Here are some points, one per row:
[1.00 -1.85 0.77 1.10 -0.39 0.06 0.63 -0.93]
[-1.36 2.52 -0.14 0.08 0.43 1.21 -1.52 0.00]
[-1.05 -2.86 1.97 -1.42 -0.59 2.23 -1.38 2.27]
[-0.62 -3.14 1.22 1.17 -0.37 1.51 -0.46 1.65]
[-1.45 -1.89 0.37 -1.20 0.31 0.09 -0.26 1.34]
[-0.99 0.60 0.77 2.18 -0.49 1.69 -1.37 1.13]
[-1.12 -0.65 0.86 -0.76 1.83 -1.51 -0.22 -0.67]
[0.86 0.73 -1.01 0.46 -1.68 -0.04 -0.04 -0.67]
[-0.35 -0.97 0.36 -1.23 -0.10 -0.47 -0.06 0.19]
[1.05 0.51 -0.29 0.02 -1.23 0.53 0.24 0.30]
[0.47 1.62 -0.77 0.06 0.04 -0.03 -0.50 -0.76]
[0.11 -2.25 1.55 1.21 0.51 -2.20 0.58 0.34]
[0.34 2.07 -0.05 1.69 -1.13 0.66 0.36 -0.82]
[-1.56 0.75 0.53 0.31 1.95 -0.89 -0.94 -0.76]
[0.20 2.03 -0.12 0.04 -0.52 0.01 0.07 -0.16]
[-0.66 -0.66 0.46 -0.27 0.19 -0.06 0.03 1.31]
[-1.02 2.00 -0.50 -0.29 0.55 -0.64 -0.17 -0.84]
[0.02 2.82 -0.94 0.60 -0.35 0.92 -0.59 -0.77]
[-0.64 -0.21 0.92 0.80 -0.27 -0.25 0.21 -0.28]
[-1.97 -1.37 1.83 -2.08 1.74 1.05 -1.31 1.50]
[-0.56 -1.44 1.30 -0.39 0.03 0.02 -0.11 0.81]
[-1.42 0.28 0.82 0.48 1.12 -0.50 -0.11 -0.94]
[-0.80 0.51 -0.24 -0.51 1.03 0.11 -0.71 -0.47]
[0.01 -0.25 0.79 1.55 -0.39 0.42 -0.18 -0.57]
[-2.46 -1.66 1.53 1.32 1.99 -2.93 -0.50 1.24]
[-0.16 0.68 -0.13 0.26 0.33 -0.67 0.23 -1.79]
[-0.17 0.17 0.91 0.30 -0.78 1.66 -0.30 -0.25]
[-0.35 1.02 0.45 1.26 -0.50 0.70 -0.07 -0.22]
[-0.60 0.97 0.09 0.32 -0.27 0.45 -0.72 0.38]
[-1.14 2.30 -0.10 0.55 0.67 1.20 -1.04 -0.61]
[-1.06 0.31 0.72 0.37 0.48 0.22 -0.33 -0.20]
[-1.25 -1.35 1.23 -1.04 0.37 -0.97 0.42 1.04]
[-1.29 2.17 0.00 0.61 0.51 1.43 -1.30 0.11]
[1.00 0.51 0.43 -0.23 -1.09 0.50 1.04 -0.71]
[-0.07 0.45 0.03 -0.21 -0.15 -0.72 0.30 -0.95]
[-0.33 1.34 0.12 0.46 0.05 0.61 -0.60 -0.76]
[-1.10 -0.78 0.79 1.17 0.75 -1.07 0.18 -0.18]
[-1.34 0.15 0.17 -0.49 0.46 1.33 -1.83 0.13]
[-0.17 2.59 -0.34 1.85 -0.50 1.30 -0.90 0.09]
[-1.73 0.81 -0.23 -1.72 1.29 0.78 -1.76 0.51]
[-0.44 -1.06 0.37 0.82 -1.98 -0.32 0.45 1.82]
[-1.37 1.53 0.10 0.63 0.81 0.98 -0.94 -0.30]
[-1.41 1.10 -0.18 0.97 0.69 0.20 -0.82 -0.99]
[-1.35 1.50 -0.07 0.60 1.78 -0.14 -0.79 -0.43]
[-1.60 -1.01 2.33 2.04 1.69 0.35 -2.69 0.93]
[-2.25 -0.05 0.28 -0.50 1.65 -0.20 -0.87 0.45]
[-0.27 -0.89 0.89 1.26 -1.38 0.78 -0.43 0.44]
[-0.91 2.01 -0.03 0.96 -0.28 0.72 -0.61 -0.44]
[-2.71 -0.16 0.06 -0.34 2.63 -1.67 -1.16 0.17]
[0.95 0.00 0.08 0.69 -0.35 -1.36 1.28 -1.38]
[-0.18 0.54 -0.54 -0.19 0.39 -0.74 0.29 -0.93]
[-0.35 -3.33 1.87 0.00 0.41 -0.54 0.74 0.69]
[-0.47 -0.54 1.34 -0.34 -0.54 -0.67 0.69 0.76]
[-0.53 1.13 -0.22 0.26 0.68 0.62 -0.61 -1.05]
[0.49 0.75 -0.49 1.11 -1.28 0.59 0.55 -0.72]
[0.23 -0.50 0.70 1.02 -0.63 0.11 0.58 0.67]
[-0.89 -1.08 1.09 1.63 0.90 -1.18 -0.09 -0.57]
[1.25 1.69 -0.83 1.56 -1.87 0.39 0.97 -0.93]
[-1.08 0.89 -0.28 0.73 -0.03 0.60 -0.62 -0.14]
[-1.92 -2.53 2.08 -1.18 1.09 -2.19 -0.05 1.17]
[-2.05 1.38 -0.02 0.17 2.09 -0.79 -0.64 -1.26]
[-1.88 -0.71 0.88 -0.42 1.00 -0.45 -0.78 0.60]
[-0.84 0.22 0.72 0.68 -0.27 0.05 -0.62 -0.79]
[-1.04 1.21 0.25 0.05 0.40 -0.16 -0.12 0.34]
[-3.19 -3.85 2.81 -2.14 2.13 -0.69 -2.23 1.77]
[-1.63 0.23 0.27 -0.49 1.72 -0.59 -0.26 -0.91]
[-1.35 -0.93 1.17 -2.63 1.60 -0.10 -0.91 0.41]
[0.23 -1.37 2.31 1.66 -0.19 -1.11 -0.13 1.21]
[0.02 1.65 0.30 1.60 -0.35 0.08 0.37 -0.91]
[-1.94 1.35 0.01 -0.06 1.16 0.00 -1.09 0.33]
[-1.84 2.04 0.38 0.68 1.81 -0.41 -1.08 -0.89]
[-2.25 -0.45 0.56 -1.78 3.24 -2.86 -0.58 -0.21]
[0.12 -1.01 0.90 -1.73 0.10 0.80 -0.21 0.61]
[-0.93 0.39 0.93 1.33 0.69 1.10 -1.16 0.15]
[0.73 -0.96 0.13 0.46 -0.66 -1.13 1.09 0.24]
[-1.49 -0.97 1.42 -0.17 1.50 -0.94 0.26 0.20]
[1.40 0.14 1.34 0.01 -2.32 0.32 0.90 0.57]
[-1.16 -0.07 1.32 2.32 -0.09 1.49 -1.84 1.10]
[0.68 -1.03 0.74 -2.22 -0.94 -1.26 0.79 1.20]
[-1.60 2.45 -0.46 0.74 0.99 0.07 -1.09 -0.85]
[-1.73 2.36 -0.18 0.45 1.20 0.30 -1.38 -0.86]
[-0.61 0.28 -0.27 0.70 0.03 -1.28 0.41 -0.31]
[0.62 -1.10 0.98 1.74 -0.94 1.02 -0.46 -0.25]
[-2.47 -1.71 1.01 -1.65 1.06 0.38 -0.52 1.57]
[-1.56 2.27 -0.30 1.26 1.25 0.61 -0.94 -1.25]
[-0.44 1.72 0.01 0.79 0.42 0.48 -0.59 -0.71]
[0.74 1.26 -0.74 -0.02 -1.90 1.15 0.29 0.52]
[-1.50 -1.56 0.98 0.27 0.55 0.03 -0.53 1.29]
[-0.21 3.85 -0.10 2.08 -0.37 2.72 -1.56 -0.29]
[0.11 -0.15 0.72 0.95 -0.58 0.00 0.02 0.64]
[-0.90 0.82 0.04 0.21 1.26 -2.37 0.19 -1.21]
[-0.60 0.12 0.22 -0.31 0.73 -1.14 0.25 -0.26]
[-1.71 1.27 0.07 0.34 1.28 0.29 -1.07 -1.14]
[0.06 1.73 -0.40 1.26 -0.03 -0.34 0.32 -1.72]
[-0.55 0.97 0.34 -0.24 -0.30 -0.42 0.45 -0.22]
[-1.86 1.61 -0.07 0.13 1.53 -0.57 -0.41 -0.98]
[-0.46 1.43 -0.12 1.09 0.07 0.29 -0.19 -0.38]
[-0.92 -2.30 1.91 0.13 0.61 -0.50 0.45 1.32]
[-2.28 -2.24 1.92 -1.78 1.48 -0.64 -2.30 3.60]
[-0.80 0.57 0.84 -0.63 -0.01 0.38 -0.09 1.17]
[0.01 1.52 -0.15 0.79 -0.02 -0.19 -0.11 -0.64]
[-0.89 -0.32 0.54 0.13 -0.56 0.07 -0.02 0.14]
[-0.34 0.35 0.45 -0.25 0.71 -0.25 -0.27 -0.05]
[-0.44 -0.30 0.21 -0.57 0.06 0.31 0.02 0.03]
[-1.21 0.09 0.56 -0.40 1.99 -2.56 0.10 -1.34]
[0.67 -0.54 -0.14 0.53 -0.14 -1.48 1.26 -1.54]
[0.13 -1.08 0.59 0.90 -0.21 -1.65 0.40 0.36]
[-0.86 1.43 -0.01 1.22 0.16 0.18 -0.78 -0.82]
[0.92 -3.87 1.10 -0.18 -0.85 0.32 -0.26 2.57]
[-1.54 0.56 0.29 -0.75 1.60 -1.97 0.15 -0.97]
[-1.90 -2.19 0.90 0.20 1.42 0.64 -1.27 1.08]
[-0.10 0.36 -0.38 0.13 -0.37 -0.75 0.31 -0.75]
[-0.30 0.14 -0.24 0.53 0.22 -1.38 0.80 -0.83]
[-0.39 2.28 -0.22 0.74 0.56 0.54 -1.04 -0.86]
[-2.03 1.13 0.04 -0.04 1.59 -0.70 -0.57 -0.86]
[-0.95 -1.73 0.93 0.22 -0.50 -0.09 -0.90 2.51]
[-0.03 1.07 0.24 0.09 -0.52 0.66 -0.47 0.29]
[-0.41 -0.06 1.08 1.73 0.67 -0.38 -0.87 -0.12]
[-0.11 1.14 -0.59 -0.07 0.17 -0.39 -0.15 -0.35]
[-0.84 1.40 0.40 1.46 0.56 0.46 -1.01 -0.83]
[-2.72 2.34 0.01 -0.11 1.29 3.11 -3.50 1.42]
[-0.25 -0.67 1.33 1.73 -1.12 0.72 -0.50 -0.67]
[-3.10 1.72 -0.33 -0.43 2.77 -1.17 -1.23 -0.41]
[1.12 -0.76 0.20 1.38 -0.59 -1.42 0.78 -0.34]
[-0.34 -1.02 0.51 0.56 0.53 -1.17 0.38 0.19]
[-0.98 2.34 -0.58 1.15 0.03 -0.05 -0.20 -0.60]
[-2.24 0.26 0.68 0.51 2.73 -1.32 -1.86 -0.62]
[-0.37 -0.18 1.24 0.23 0.89 -0.62 -0.44 -1.19]
[-0.65 0.98 0.13 0.46 -0.64 -0.62 0.12 0.08]
[0.68 1.02 0.18 0.07 0.24 -0.99 0.08 -0.14]
[-1.22 0.77 -0.30 0.13 0.72 -1.31 0.05 -1.05]
[1.73 2.30 0.28 -0.45 -2.14 1.38 -0.21 0.80]
[-0.09 -0.44 0.93 0.62 0.22 -1.46 -0.80 0.99]
[-0.96 -0.20 0.55 0.05 0.60 -1.12 0.70 0.40]
[0.67 1.65 -0.50 -0.08 -1.03 1.63 0.05 -0.62]
[-2.31 0.70 0.47 0.06 1.58 0.27 -1.24 0.39]
[-1.16 1.98 -0.78 0.70 0.59 -0.50 -0.33 -1.34]
[0.35 0.69 0.64 0.77 -0.73 -0.10 0.22 0.13]
[-1.84 1.26 -0.16 0.02 0.45 0.64 -0.84 0.49]
[-2.35 0.49 0.15 -0.44 2.05 -0.88 -1.16 0.51]
[-0.71 1.17 0.18 0.21 0.36 1.72 -1.04 1.11]
[-0.34 -0.74 1.65 -0.20 -0.22 0.14 0.21 0.54]
[-2.07 0.42 0.43 0.56 1.19 2.03 -1.95 -0.34]
[0.09 1.24 0.18 0.92 -0.39 0.05 0.41 -0.97]
[0.07 -0.45 1.26 0.97 0.24 -1.44 0.29 1.15]
[-0.59 0.10 0.10 -0.89 -0.39 0.52 -0.22 0.09]
[-2.25 -2.47 2.21 -0.56 2.72 -1.51 -0.92 0.78]
[-1.29 2.20 -0.35 0.65 0.02 1.56 -1.33 -0.07]
[-0.88 1.17 0.20 1.02 0.29 0.02 0.23 -0.49]
[-1.04 2.00 -0.14 0.13 0.33 0.57 -0.57 -0.69]
[0.24 0.55 1.34 1.10 0.08 -0.36 -0.33 -0.64]
[-0.60 1.80 -0.47 0.78 -0.70 1.82 -0.29 -0.04]
[-1.48 1.11 0.32 0.64 0.62 0.18 -0.63 -0.68]
[0.95 1.22 -0.30 0.76 -0.63 -0.49 0.98 -1.33]
[-1.48 -0.53 0.41 0.99 0.73 -0.03 -0.38 -0.16]
[-0.34 1.12 -0.73 0.89 0.35 -0.31 0.10 -1.20]
[0.73 -1.16 0.38 0.21 -0.78 -0.89 0.57 0.56]
[-2.38 0.55 1.28 0.79 1.86 -0.23 -0.79 -0.65]
[-0.26 -0.29 1.22 0.08 0.09 1.40 -1.64 2.03]
[-0.18 1.06 -0.91 -2.23 0.03 0.80 -0.65 0.63]
[0.06 1.58 -0.02 0.93 -0.71 0.10 0.09 -0.98]
[0.53 -0.25 0.08 0.16 -0.15 -1.43 1.08 -0.46]
[-0.33 -1.03 0.20 -0.19 -0.16 0.50 0.11 -0.31]
[-1.45 -1.11 1.56 1.08 1.15 -0.40 -0.72 -0.41]
[-2.24 1.26 0.08 0.74 0.99 0.36 -1.22 -0.44]
[-0.75 -0.55 0.23 0.01 0.56 0.29 -0.20 1.87]
[-1.00 -1.90 1.29 1.53 0.48 -1.43 0.81 -0.29]
[0.03 -0.75 0.19 0.65 -0.37 -0.58 0.20 0.89]
[-1.04 -4.98 2.31 -0.77 0.28 0.61 -0.58 4.35]
[-0.52 -1.03 0.98 0.09 -0.44 -0.99 0.48 0.28]
[-0.30 1.68 -0.18 0.90 -0.10 -0.40 0.03 -0.40]
[-1.38 0.89 0.08 0.01 0.58 -1.05 -0.04 -0.42]
[-1.46 -0.63 0.96 1.80 -0.10 -0.31 -1.45 0.94]
[-1.96 0.33 1.10 1.05 2.53 -1.16 -1.35 -0.07]
[0.55 -1.21 -0.40 0.78 -0.79 -1.55 1.50 0.22]
[0.44 -1.76 0.32 -0.27 -2.74 0.93 1.24 1.57]
[-0.60 0.51 0.81 0.01 1.28 -0.06 -0.26 -1.28]
[-1.30 1.45 0.75 0.02 0.93 1.13 -1.35 0.11]
[-0.48 -0.60 0.63 -0.27 0.10 1.31 -0.05 -0.48]
There is one direction along which these points spread out most. How far along it is each point below, from 0 to 9? The average falls between 4 and 5, and the first point above lies past it.
[0.41 2.31 -0.11 1.21 -0.83 0.55 0.24 -0.78] 2
[0.02 -1.89 0.89 -0.25 -0.68 0.60 -0.50 1.97] 7
[0.67 -0.14 0.61 1.31 -0.66 -0.39 0.79 -0.21] 4
[0.23 -0.29 -0.62 0.22 -0.38 -0.43 0.91 -0.54] 4
[-0.99 1.37 -0.19 0.28 1.06 1.99 -2.29 0.08] 3
[1.54 -0.46 -0.10 1.02 -1.02 -0.83 1.27 -0.34] 4
[-0.43 -0.62 0.87 -1.06 -1.53 2.72 -0.72 1.27] 5
[-1.11 -0.13 -0.74 -0.35 -0.01 0.13 -1.08 -0.15] 4
[-1.05 1.72 0.01 0.45 0.86 1.74 -1.28 0.22] 3
[-1.50 -0.59 1.81 0.44 -0.30 2.62 -1.34 1.13] 5
[-0.96 0.20 0.19 0.37 0.16 0.89 -0.65 -0.51] 4
[0.12 1.45 -0.63 0.46 -1.42 0.40 -0.34 -0.43] 3
[-0.97 1.81 -0.71 0.38 0.18 0.48 -0.68 -1.27] 2
[-0.10 0.05 -0.36 -0.10 0.37 -1.57 0.79 -0.59] 4
[-0.95 -2.18 0.69 -0.47 -0.12 -0.60 0.52 0.86] 7
[-1.73 0.86 1.12 0.63 1.87 -0.03 -0.70 -0.13] 4
[-1.30 1.53 -0.28 1.00 0.47 -0.12 -0.36 -1.03] 3
[1.08 1.23 0.80 1.81 -0.69 2.04 -0.76 0.22] 3
[0.54 0.23 0.14 0.05 -1.52 -0.64 0.37 1.36] 5
[-2.55 1.94 0.04 -0.31 1.47 0.19 -1.41 0.29] 4
[0.93 0.06 -0.05 1.14 -0.68 -0.91 1.17 -1.02] 4
[0.16 1.73 -0.61 0.50 -1.83 1.51 0.49 0.37] 2
[-0.46 0.46 0.33 0.38 0.57 -0.63 -0.10 -0.54] 4
[-2.33 -6.54 3.30 0.98 -0.15 1.84 -1.74 4.20] 9
[1.09 -0.17 -0.65 0.07 -0.26 -1.50 1.61 -1.86] 4
[-1.85 2.45 -0.16 0.89 1.45 0.21 -1.18 -0.79] 2
[-1.71 1.01 0.73 0.46 0.63 -0.21 -1.30 -1.16] 4
[-1.11 2.70 -0.14 0.23 1.29 0.72 -1.48 -1.05] 2
[-0.33 0.44 -0.18 0.22 -0.23 -1.00 0.65 -0.36] 4
[0.91 -0.17 -0.58 0.31 -0.92 0.46 0.45 -0.93] 4
[-1.31 2.22 -0.47 0.36 0.93 0.71 -0.89 -0.62] 2
[0.12 1.14 -0.48 0.14 -0.36 0.21 -0.15 -0.81] 3
[1.03 -0.17 0.21 1.05 -0.42 -0.54 0.60 -1.56] 4
[-1.32 -1.07 0.90 0.89 -0.98 0.59 -0.86 0.47] 5
[-0.59 -1.07 1.45 0.50 0.43 1.69 -1.91 0.96] 6
[0.81 -2.25 0.48 0.92 -1.75 -0.14 0.69 0.55] 6
[-0.29 1.41 -0.52 0.42 1.00 -0.38 -0.27 -0.99] 3
[-0.19 1.21 -0.68 0.41 0.40 -1.16 0.53 -1.18] 3
[-0.05 0.77 -0.32 0.12 0.27 -0.17 -0.27 -0.31] 4
[-2.20 0.56 0.32 -0.10 1.52 0.38 -1.69 -0.03] 5
[-0.31 1.35 -0.42 0.33 0.10 -0.86 0.58 -1.38] 3
[-0.71 1.38 -0.09 0.43 -0.30 0.49 -0.07 0.16] 3
[-0.42 1.97 -0.12 1.14 -0.71 1.39 -0.43 -0.36] 2
[0.55 -1.74 1.24 1.30 -0.09 -1.68 1.03 -0.92] 6
[-0.08 -0.85 0.21 0.90 -0.05 -0.90 -0.05 0.04] 5
[-1.88 -0.35 1.26 1.07 2.23 -0.97 -0.88 -0.62] 5
[-0.26 0.39 -0.24 0.63 0.39 -0.53 0.01 -1.07] 4
[0.27 0.37 0.78 1.22 -0.57 -0.25 0.12 -1.52] 3
[-0.54 -3.23 2.23 1.80 1.02 -1.80 -1.36 0.95] 8
[-0.57 -0.10 0.39 0.35 -0.35 0.67 -0.55 -0.19] 4
[-1.29 0.74 0.40 0.48 0.91 0.84 -1.59 -0.10] 4
[-0.05 1.98 -0.30 0.84 -0.19 1.14 -0.74 -0.34] 2
[-0.20 0.73 0.61 1.88 -1.05 0.89 -0.12 -0.15] 3
[-1.29 1.48 -0.19 0.97 1.44 -0.81 -0.80 -0.83] 3
[0.82 1.29 0.35 0.25 -0.73 1.38 -0.35 0.34] 3
[0.50 -1.36 1.31 2.23 0.08 -1.12 0.00 0.79] 6
[0.93 0.42 0.36 0.66 -0.72 0.39 0.08 -0.24] 4
[-0.99 -0.07 0.50 0.44 0.24 0.55 -0.54 0.17] 5
[-0.33 1.00 0.19 0.81 0.47 0.43 -0.79 -0.56] 3
[-0.04 0.00 -0.89 -0.59 0.14 -1.37 0.65 -1.49] 4
[0.62 0.28 -0.08 0.44 -0.35 -1.05 0.78 -0.22] 4
[-0.54 1.17 0.24 0.40 -0.66 -0.53 -0.15 0.77] 4
[0.49 1.72 -0.71 0.57 -1.26 0.96 0.33 -0.10] 2
[0.04 1.73 -0.06 1.50 0.07 1.19 -0.56 -0.71] 2
[-1.24 -0.49 0.27 -0.30 0.33 0.09 0.40 -0.13] 5
[-0.46 1.84 0.19 0.87 0.38 0.66 -0.58 -1.32] 2
[0.57 1.37 -0.59 0.60 -0.87 1.07 0.08 -0.78] 2
[-0.45 0.65 0.49 0.28 -0.84 0.43 -0.06 0.41] 4
[-0.07 -1.83 1.77 -1.71 -0.01 1.39 -0.58 2.15] 7
[-1.26 0.35 0.82 0.78 -0.06 1.55 -1.32 0.42] 4
[1.54 1.05 -0.21 0.87 -1.68 0.21 0.83 -0.31] 3
[0.21 1.46 -0.83 0.18 0.30 -0.41 -0.51 -0.66] 3
[-0.68 -1.08 0.50 -0.42 0.44 -1.86 0.83 -0.37] 6
[-0.01 -0.45 -0.11 0.05 -0.25 -0.46 0.45 -0.91] 4
[-0.14 0.59 0.15 -0.07 0.02 -1.35 0.82 -0.66] 4
[-2.14 0.92 -0.29 0.01 2.61 -0.99 -0.92 -1.46] 4
[-1.82 0.77 0.23 0.33 1.21 -0.62 -0.25 -0.51] 4
[-1.92 -0.13 0.03 -0.01 1.42 -0.51 -0.24 -0.96] 5
[0.13 0.58 0.73 1.71 -0.87 1.08 -0.22 -0.15] 3
[0.52 1.90 0.03 1.59 -0.90 0.64 0.26 -0.05] 2
[-1.61 -5.35 2.64 -2.95 0.59 2.15 -0.77 3.27] 9
[-1.73 -1.39 0.86 -0.55 1.52 0.13 -1.47 0.92] 7
[-0.07 0.03 0.40 -0.40 -0.88 0.95 0.40 0.22] 4
[-0.37 2.10 -0.92 0.55 0.19 0.09 -0.13 -0.30] 2
[1.52 -0.99 0.23 0.28 -2.23 0.59 1.23 -0.83] 4
[-0.52 -2.19 1.38 -0.23 0.52 -1.35 0.29 0.97] 7
[-0.26 1.11 -0.45 0.48 -0.02 0.13 -0.58 -1.25] 3
[-0.31 0.79 0.08 1.00 -0.18 0.32 0.26 -0.36] 3
[0.68 -0.71 -0.12 -0.16 -0.74 -0.24 0.99 0.14] 5
[-0.37 2.21 -0.01 0.87 -0.34 0.91 -0.57 -0.21] 2
[0.15 -0.94 0.15 0.24 -0.42 -1.29 1.22 -0.76] 5
[1.48 1.36 -0.49 0.79 -1.73 -0.03 1.11 -0.29] 3
[0.41 -1.67 2.41 2.80 0.16 -0.28 -0.98 0.53] 6
[0.15 0.63 0.88 1.42 0.58 -0.17 -0.52 0.03] 4
[-0.34 2.25 0.07 0.67 0.15 0.26 -0.29 -0.60] 2
[-0.98 1.80 -0.36 0.46 0.69 -0.32 -0.06 -1.60] 3
[-2.57 1.02 1.09 -0.34 1.33 3.05 -2.44 1.00] 4
[-0.41 1.25 1.08 -0.10 0.84 1.40 -1.43 1.26] 4
[-0.51 0.32 0.71 0.65 0.06 0.78 -0.38 0.44] 4
[0.01 -2.76 1.02 -0.53 -0.18 1.23 -0.28 2.05] 7
[-0.54 3.16 -0.66 0.55 -0.30 0.95 -0.88 -0.18] 2
[0.29 0.52 0.09 -0.08 -0.14 -0.49 0.92 -0.92] 4
[-0.59 0.54 0.97 1.33 0.36 0.43 -0.96 0.14] 4
[-0.95 -0.13 0.01 -1.03 1.12 -1.17 0.43 -1.18] 5
[-0.65 -0.25 0.07 -0.21 1.61 -1.46 -0.73 -0.57] 5
[-2.28 -1.92 1.20 0.19 0.54 0.71 -1.39 1.26] 7
[0.15 0.99 -0.25 0.86 -0.60 0.29 0.38 -0.72] 3
[-2.25 0.83 -0.23 -0.66 1.68 0.06 -1.42 -1.21] 4
[0.37 0.52 0.15 1.24 0.02 -0.63 0.21 0.06] 4
[-0.89 1.15 0.14 0.49 -0.24 -0.47 -0.07 -0.84] 3
[-0.24 2.19 -1.12 1.08 0.13 0.34 -0.50 -1.24] 2
[-0.55 -0.28 0.50 0.49 1.27 -0.96 0.01 -1.26] 5
[-0.78 -0.01 1.03 1.15 0.16 0.07 0.17 0.09] 5
[-1.80 2.03 -0.59 0.27 1.21 0.12 -0.59 -1.16] 3
[-1.34 0.20 0.48 -0.50 1.35 -0.71 -0.34 -0.95] 5
[-0.60 2.48 -0.51 1.24 0.25 1.04 -1.18 -0.93] 2
[-0.80 1.09 -0.55 0.81 -0.50 1.08 -0.57 -0.39] 3
[-1.43 1.93 0.01 1.05 0.79 -0.01 -0.28 -1.03] 3
[-0.49 -1.53 1.74 1.40 0.65 0.18 -1.59 0.68] 6
[-0.02 0.50 -0.52 0.54 -0.09 0.82 -1.13 0.30] 4
[-0.11 2.05 0.94 0.58 -0.45 3.31 -1.92 0.74] 3
[0.44 -0.52 0.52 1.30 -0.11 -0.96 0.89 -1.18] 4
[-2.40 0.00 0.31 -0.68 2.02 -0.99 -1.28 -0.97] 5
[-1.92 0.36 0.39 -0.63 0.08 1.34 -0.99 1.72] 5
[1.58 -1.04 0.93 0.54 -0.16 -1.17 1.72 -1.10] 5
[-0.31 -0.79 1.90 -0.20 1.12 -1.01 -0.17 -0.49] 6
[-0.63 -1.12 0.90 1.93 -0.30 -0.83 0.47 -0.25] 5
[-2.15 -0.63 0.73 -0.24 1.51 0.76 -1.38 -0.43] 5
[-0.13 0.02 0.53 0.21 -0.29 -0.07 1.00 -0.41] 4
[-0.15 1.73 0.11 0.00 -0.31 0.09 -0.16 -0.36] 3
[-1.83 1.73 -0.36 -0.12 0.64 1.51 -1.36 -0.25] 3
[-0.08 -1.21 1.05 0.40 0.29 -1.07 0.15 -0.27] 6
[-1.83 -0.59 0.59 0.40 2.10 -1.67 -0.99 0.06] 6
[0.64 1.28 -0.53 -0.37 -1.17 0.17 0.70 0.35] 3
[-1.08 1.86 -0.58 0.42 0.22 0.22 -0.95 -0.12] 3
[-0.50 0.15 0.04 0.76 0.42 -0.19 -0.69 0.05] 4
[0.24 -0.11 0.50 0.75 -0.34 0.35 0.32 -0.53] 4
[0.07 -0.62 -0.41 0.89 -1.88 0.45 0.40 0.58] 4
[-1.82 1.05 0.86 -0.72 1.42 -0.94 -0.99 0.62] 5
[0.94 -1.13 1.41 -0.40 -1.03 -1.55 1.00 1.82] 7
[-0.99 0.61 0.23 0.64 0.20 0.25 -0.36 -0.07] 4
[-0.32 -0.71 0.11 -0.15 -1.53 -0.92 0.62 1.53] 6
[-0.55 2.45 -0.52 1.07 0.18 0.25 -0.64 -1.32] 2
[-1.39 -0.81 1.30 -0.15 1.28 -1.63 0.30 0.69] 6
[-1.09 1.04 0.27 0.81 0.21 1.33 -0.99 -0.63] 3
[-0.68 -1.82 0.60 -1.06 1.14 -1.20 -0.77 1.50] 7
[0.13 0.54 0.20 0.71 -0.16 -0.37 0.54 -0.47] 4
[-1.09 -0.68 1.43 -0.17 1.40 0.36 -0.78 0.85] 6
[-0.08 0.52 0.23 -0.74 -0.42 1.58 -0.58 0.55] 4
[-1.01 -0.41 0.50 0.94 0.14 1.95 -1.50 0.76] 5
[0.52 -6.26 3.06 -0.28 -1.52 0.75 -0.63 4.25] 9
[-0.73 -0.95 0.17 0.21 -0.69 -1.49 1.38 -0.13] 5
[-0.74 1.41 -0.17 -0.09 0.70 -0.45 -0.66 -0.47] 3
[-2.52 0.58 0.47 0.59 1.63 -0.34 -1.30 -0.66] 4
[-0.52 1.06 -0.01 0.09 1.20 -0.53 -0.16 -1.20] 3
[0.96 -0.59 0.11 1.27 -1.36 0.55 0.60 0.20] 4
